Each row is where one point has got to under a steady rotation. How many steps took it there?
The counts run from 0 to 549.
[100 137 124  71 130 109  82 162 150 142  99 125 106 146 140 146 114 129
 123 101 127 108 140 103 154 160 124 173 161 135 108 139 153 144 105  87
 117 118 100 105 132 118 108 127  59 134 109 157 159 103 149 110 141 192] -> 95
[ 87 129 171  82 147 113  75 153 134 154 118  92 122 167 126 149  87 102
 124 113 165 120 132 111 139 176 125 148 139 118 107 119 131 149 128  86
 120 165 113  84 132  94 103 148  73 147 105 156 160 118 131 161 136 145] -> 208
[125 119 131  71 121 123  99 180 136 158 121 123 134 170 135 135 110 134
  99 114 139 102 137 111 122 179 129 172 126 138 104 166 124 161  86 107
 114 149 137 113 102  88 114 142 118 168 119 139 177 103 156 116 156 192] -> 328
[ 96 154 132  92 139 121 132 148 138 166 129 145 124 146 134 178 103 153
 121  94 154 132 140  81 159 165 118 159 128 157 141 131 132 150  97  83
 107 154 102 118  92  91  94 124  56 133 108 155 172  86 144 139 134 159] -> 255
[132 130 130 117 174 112 106 163 166 136  79 136  89 150 130 160 129 134
 141  86 147 138 139 112 125 164  88 122 137 123 100 129 108 158  95  86
 109 157  82 101 116 100  85 134  89 146  89 142 153 122 129 136 119 166] -> 17
[139 127 157 108 153 104  82 156 155 135  78  96 118 157 128 155  77 128
 142 102 149 117 161 121 111 166  87 134 136  97  86 126  77 158  99 124
 104 150 110  82  92  84 125 131  91 148 115 154 165 112 124 151 145 163] -> 358
[101 148 143  96 151 132 106 157 137 160 132 112 122 141 131 167 104 119
 122 119 140 123 175 107 138 141 104 163 136 151 119 157 130 161  85  98
  90 137 107 106  86  77 107 122  66 150 101 128 164  90 137 117 172 162] -> 532
[107 131 151  80 138 111 124 165 140 151  95 152 134 184 100 148  94 148
 108 100 129 122 118 105 134 161 149 137 134 140 125 130 107 164  97  72
 110 171  92 116 123 103  94 168  93 156 128 143 180 125 136 163 108 175] -> 335
[120 125 123 118 157 127 126 188 110 167 111 133 133 153 123 173 115 137
 113 103 161 127 122  96 132 157 142 128 142 168  83 157 119 167  89 100
 122 179  98 115 111  97  87 148  90 155  95 140 178 133 127 129 144 159] -> 399
[129 135 108 104 153 145  83 165 146 137  94 135 143 146 137 150  93 158
 145 118 110 122 154 123 124 155 102 126 144 135  78 134  96 128  80 123
 117 128  85 105  86  82 102 120  75 142 114 144 173 110 141 121 158 181] -> 520
[114 148 142  92 148 123 115 162 131 125  65 121 146 158 156 153  84 130
 148 112 135 126 119 127 144 171 125 115 132 119 107 115  92 160 131  99
 102 173  76  95 102  87 102 123  96 146 103 144 199 111 129 165 138 126] -> 75
[127 126 149  95 152 111 103 173 166 140  91 115 120 185 132 150 108 130
 132 103 154 102 137 121 129 129 121 124 150 132 110 137 114 171 107 100
  91 160 109 111 112  79  82 144 120 167 102 131 172 136 127 124 186 161] -> 67
[133 141 121  95 146 125 112 146 180 130  85 132 102 165 128 149 101 162
 153  94 114 128 147 131 129 164  95 144 147 110 114 114  86 147 100  82
  88 147 100 113  90  65  95 102 118 150 117 139 175 111 143 144 132 154] -> 295
[134 124 122  98 137 128 101 188 121 149  91 154 146 155 117 143  98 158
 111 103 125 117 132 102 128 159 143 114 129 159  99 142 110 159  92  93
 133 155  83 109 113  96 113 176  69 153 126 151 178 129 142 145 140 180] -> 397
[ 95 134 125  88 144 121  78 149 169 153  95  98 123 154 141 162  90 104
 161 122 136 132 164 132 132 174  83 146 142 109  99 126 113 138 109 107
 130 135 111  88 117  83  99 104  89 148  96 136 167 111 133 131 144 155] -> 85
[112 129 168 103 156 111 112 181 139 123 113 126 136 172 118 139 101 158
 118 102 116  92 120 111 129 128 130 136 152 122 118 104  92 169 121  92
  80 144  87 117 109  78  98 136  72 166 113 144 175 144 130 138 156 165] -> 65
[ 98 123 169  90 149  94 109 151 146 171 114 101 127 159 136 182 101 112
 119  99 170 116 128  90 147 166 111 171 119 133 107 143 125 167  97 118
 104 171 136  97 109 113  91 118 106 142  99 149 179 114 114 136 141 169] -> 483
[110 123 142 105 144 129  81 166 125 145 131 119 113 169 137 151 119 155
 124  99 159 108 109  99 139 194 150 157 160 134 108 105 140 149 118  80
 120 154 126  93 140  73 100 119  96 147 109 159 157 117 141 145 146 174] -> 494
[127 130 143  80 159 120 114 173 143 158 110 145 112 173 119 138 122 126
 105 109 115 112 124 114 115 183  99 173 112 117 114 162 100 163  69  78
 102 153 114 127 106 102  88 137 118 168 105 136 164 108 140 127 106 181] -> 389
[109 143 107  63 114 123  84 144 165 144  98 138 148 141 159 145  88 142
 145 110 110 115 144 109 148 166 100 164 135 135 121 131 116 130  92 118
 118 120 108 114  92 103 102 113  88 151 109 138 183  91 148 100 149 188] -> 312
[108 131 149  90 130 104  99 155 126 147 118 101 139 162 152 165  94 147
 118  96 166  97 133 100 154 165 157 173 157 151  90 128 142 145 115 111
 106 156 121  92 110  89 117 123  99 137 114 168 187 106 136 137 170 175] -> 205
[ 84 108 155  75 126 123 108 163 141 179 126 135 141 172 133 151  89 115
 110 122 156  99 141  90 161 162 136 145 135 155 129 131 136 159  94 105
 120 139 130 121 142  82  93 146  80 153 109 142 168 112 126 127 157 181] -> 546
[103 112 156  91 137 113 111 156 159 136  98 112 133 186 144 133 115 122
 132 124 139 122 116 132 109 202 114 132 121 118 123 127 102 176 107  99
 118 172 117 101 128  61  95 124 127 158 110 130 179 124 143 157 120 167] -> 279
[134 126 151  90 162 126  76 171 151 151 122 142 103 170 145 121 104 130
 120 125 126  92 147 112 131 181  91 122 127 132 121 138 121 157  86  89
 112 137 109 117 135  79 110 148  70 155  96 133 151  88 134 131 125 196] -> 163
[118 143 136 105 138 135  72 167 124 145  99  99 156 153 158 175  83 137
 144 115 157 134 122 112 143 170 116 117 118 132  94 111 101 154 133 130
 109 157 110  77  91  83 107 121  96 160 117 150 189 117 134 147 189 145] -> 137
[106 143 117  89 148 151 100 173 127 160  97 147 145 172 133 136 101 110
 133 148 113 134 133 146 119 182 124 130 128 138  90 154 120 136  91  82
 135 160 101 108 106  82  98 123 105 163  98 119 188 109 148 145 114 152] -> 169
[136 167 108  97 144 134 137 177 113 145  97 149 149 153 140 166 102 149
 111  97 125 131 133 115 140 157 120 132 122 149 101 141 107 149  85  93
 114 167  89 126  76  90  96 135  87 156 103 149 194 101 142 135 136 137] -> 460
[134 149 154  89 169 134  55 177 135 150 128 118 111 181 150 146 114 122
 133 134 142 100 132 128 138 165 109 155 126 112  89 133 126 136  99  90
 103 143 118 104 103  87  93 112 117 181  98 136 165  97 138 116 162 168] -> 438
[144 132 114  90 121 120 101 182 137 128  61 139 112 163 155 126 108 151
 137  94 124 103 114 111 147 169 125 122 152 129 104 120  97 152 118  81
 111 139  81 102 136  87 103 134  93 160 102 163 181 127 131 128 153 171] -> 12
[ 94 120 161  80 148 103 131 154 152 160 143 140 139 185 135 153 112 142
 100 113 139  93 128 106 137 158 130 169 136 155 127 144 129 164  82 101
  98 157 126 140 116  89  90 127 105 148 118 139 185 111 134 135 130 193] -> 50
[128 140 103  81 127 128 104 156 131 170  82 136 119 135 122 171  85 134
 133  93 149 130 160  93 159 168 124 157 156 141  82 140 125 126  92  87
 135 130 108 100 126 100 103 130  72 138 100 172 171 101 138 131 131 151] -> 29
[ 96 125 173  99 151 125  74 175 129 161 157 119 149 170 123 153  99 131
 111 128 144 118 126  99 126 179 117 140 119 131 119 110 124 173 103 106
 129 147 119 106 118  74  99 148  66 168 114 136 157 121 146 126 143 177] -> 548
[115 142 152  76 145 100 122 163 121 157 139 140 142 166 149 162 103 142
  93  98 157  95 123  85 152 162 135 162 117 149 124 131 127 162 105  96
 107 162 118 128 113 112 101 142  79 143 112 149 181  94 144 129 138 171] -> 544
[112 138 150  60 139 101  70 167 144 150  93 125 113 144 133 146  98 117
 118 100 130 104 151  97 157 158 111 157 139 124 106 135 133 139 109  87
 116 119  97 100 133 121 114 146  61 155 101 158 151 109 142 119 130 189] -> 96
[118 129 138  98 149 137 116 164 108 145 107 122 154 185 113 150  91 139
 121 121 135 119 122 122 119 164 170 148 146 137  81 140 115 140  96  91
 117 179 109 102 110  77 103 132 126 153 119 153 191 123 142 171 139 151] -> 59
[ 85 120 153  96 134 113 137 168 157 135 104 127 137 188 120 135 105 135
 119 105 135 108 144 138 123 166 136 133 175 137 129 125 114 176 123  80
  96 171  97 120 137  55  97 137  86 138 109 144 180 132 133 160 137 141] -> 63
[110 133 143  98 129 118 109 158 139 172  97 127 152 149 125 161  87 122
 128 106 163 134 156 107 155 138 127 110 148 165 107 150 117 167 102 113
 123 163  92 101 107  97 101 171  68 138 105 147 184 123 134 140 175 154] -> 191
[117 133 178  91 151  97 111 145 138 143 113  97 145 162 161 165  90 130
 129 106 151 102 145 109 136 147 104 158 126 130 124 125 104 163 112 129
  73 153 118 115  87  84 115 109 101 144 104 139 185  96 122 141 175 162] -> 421
[103 157 148 103 167 134 104 177 127 131 113 138 111 175 138 122 126 134
 121 125 104 110 147 127 133 151 134 133 155 147 124 158 136 154  98  66
  96 153  64 117 109  82  93 133  66 150  93 127 171 103 138 137 137 163] -> 448
